In the rows, 128 means zero.
The rows of A fall into a few groups, which share some directions, and each row is roughly a mix of its group's hidden directions.
A, 109 rows:
[[150 172 123 143 113  67 134 111 118  90]
 [140  94 168 145 162 171 143  90 114 110]
 [190 129 132 127  86  95 133 114 168 132]
 [132 106  92 179 127  68 128 143 120 142]
 [128 136 139 151 180 192 124 122  98 133]
 [126 152 108 129  81 140 155 130  82 176]
 [177 115 124  95 141  74 143 133 164 139]
 [175 144 142 135  67 112 131 108 155 151]
 [102 143 174 110  59 125 130 112 122 117]
 [133 128 138 143  83  71 157 107 142  90]
 [191 127 141 131  97  89 117 120 169 127]
 [100  87 175 141 137 166 139 124  96 158]
 [176 109 168 100 123 118 123 181 116 147]
 [152 104 161 145 110 117  80 117 183 126]
 [174 100 185 127 152 140 112 128 123  91]
 [196 134 128 140 112  76 129 140 133 103]
 [180 115 136 109 128  69 135 133 168 136]
 [133 131 138 143  87  77 167 103 133  87]
 [107 152 162 146  91 106 142  84  94  99]
 [105  92 175 135 160 155 127  80 111 134]
 [ 76 119 106 126 175 155 135 147  87 115]
 [154 150 109  80 150 152 185 137 130 144]
 [ 90 129 175 159 112 156  88 109 100 135]
 [186 125 146 144 128  81 107 138 151  94]
 [139 124 112  93 169 182 122 157 145 161]
 [172 103 186 132 135 151 113 164 116 111]
 [111 147  58 133  98  94 137 131 150 113]
 [150 139 120 136 149 132  93  77 178  96]
 [156 116 162 138  96 127  83 110 179 147]
 [ 80 129 153 129 103 173 111  96 153 158]
 [ 97 117 135 154 160 168 142  66 122 132]
 [ 84 148 106 113 160 152 168 136  82 120]
 [115 110 147 144  84 103 175 101 122  86]
 [138 140 145 132 112 117 171  93 122  61]
 [169  93 190 123 135 150 113 142 132 100]
 [ 79 128 115 156 121 187 118 123  93 113]
 [160 120  86 136 144  72 160 130 149 103]
 [139 159 146 171 170 148 136  92  97 101]
 [114 138  89 139 133 129 161 155  61 114]
 [157 166 105  66 140 124 168 131 135 133]
 [114 181 145  78 121 130  88 113 116 154]
 [107 105 153  92 101 190 147 144 131 145]
 [168 152 101 132 112 102 117 154 152  71]
 [151 143  94 114  93  85 125 182 136 110]
 [147 106 167 148 172 160 135  89 109  99]
 [106 129 171  92  91 186 125 132 131 141]
 [104 131 155 161  79  87 135  96 106 106]
 [ 81 144  78 146 125 125 125  78 155 124]
 [110 163 153 119  79  81 122  93 114 114]
 [136 104 111 100 146 184 144 171 141 158]
 [127 104 131 134 189 101 106 157 124  82]
 [170  94 189 133 153 153 115 130 120 111]
 [188 163 129 137  73 117 141 117 123 139]
 [ 90 155 104 126 148 161 165 132  78 107]
 [106 109 162  95  95 188 148 138 134 144]
 [145 101 170 144 164 168 138  86 124 103]
 [154 108 182 121 143 161 151 153  92 153]
 [157 155 107 149  74 122 154 133  82 142]
 [127 114 187 104 144 151 108 118 128 182]
 [ 79 133 117 151 120 187 118 124  87 126]
 [ 82 125 121 119 152 130 137  72 119 176]
 [100 155 157 154 118 124  77  97  88 115]
 [161 163  84 125 105  99 123 162 154  97]
 [100 110 145 111 138 192  92 142 119 159]
 [171 136 135 104 110  96 115 194 122 136]
 [100 149  79 130 117  96 107  93 163 101]
 [106 109 170  99 141 138 121 104 124 192]
 [ 79 122 128 125 146 141 140  79 117 181]
 [130 170 142 141  88  68 129 103 115 108]
 [ 93 113 174 139  74 151 134 111 106 104]
 [196 144 142 132  91 100 128 115 160 123]
 [115 158 161 105  82 105 142  89 116  92]
 [172 109 176 116 141 151 149 163  96 146]
 [101 122  94 134 168 132 143 159  72 104]
 [122 109 108  89  87  79 130 148 161 153]
 [132  94 130  92 107 167 165 163 162 146]
 [182 147 138 139  66 114 129 111 147 147]
 [ 94  85 169 133 134 162 138 113 102 168]
 [144 138 133 130 158 134  96  70 170  96]
 [177 113 157 112 133 122 142 182  93 147]
 [140 145  89 115 143 106 181 151  81 116]
 [172  98 163 143 162 144 131 112 115  80]
 [125 154 148  73 134 191 117 135 127 142]
 [121 143 110 145 123  85  69 149 124 170]
 [125 171 141 131  89  73 138  98 105 110]
 [119  87 136  95 104 178 155 160 151 144]
 [ 56 108 125 116 151 148 126 137 111 165]
 [153 139 124 130 156 126 101  76 172  89]
 [107 117 130 176  96 174  83 123 109 119]
 [167 138  87 106 187 123 129 142 157 141]
 [121 146 159  73 128 168 146  94 138  98]
 [ 91 162  74 125  96 106 127 144 140 163]
 [ 95  97 143 116 186 131 104 126 165 101]
 [146 137 122 131 138 131  97  84 182  83]
 [108 136 162 157  80 114 126  98 102  84]
 [147 129 106 165 101 137 138 177 122  73]
 [141  94 103 111 174 174 131 159 155 145]
 [100 107 164 117 160 147 129  75 114 166]
 [184 143 156 135  88  96 120 113 165 128]
 [118 147  67 128 130  90 133  89 148  98]
 [148 135 159 122  82 131 117  96 180 161]
 [154 144  98 124 127  86 177 152  85 119]
 [100 103 124 131 194 128 110 149 121  84]
 [118 124 115 121 127 107 174 163  66 151]
 [163 162 124 143  61 133 146 116 110 151]
 [156 119  79 107 136  85 174 146 148 133]
 [118 121 123 127 110 120 165 183  76 156]
 [ 83 135 135 159 117 189  99 117 105 121]
 [102 113 162 107 150 146 115  76 140 175]]

Here is one row of each group, with its name. Which group are the others in?
[141 141 101 132  85 117 136 201 124 126]	(53)
[133 137 102 122 170 100 160 159  83  94]	(88)
[106 164 165  92 115 171  95 122 112 154]	(4)

[144 125 134  92 145 193 173 135 134 111]	(4)
[145 160  99 152 171  78 102 108 113 118]	(4)
[ 70 118 108 119 179 154 139 141  98 115]	(88)
[111 124 113 105 137  94 165 138  76 172]	(53)
[110 152 176  83  91 169 125 112 128 126]	(4)
[150 149 104 142 141 119 107  92 168  71]	(53)
[ 75 148  89 143 125 125 118  76 155 119]	(53)
[140 106 149 160 169 153 148  92 100  89]	(53)
[110 146 171 159 103 151 145 100  83 102]	(4)
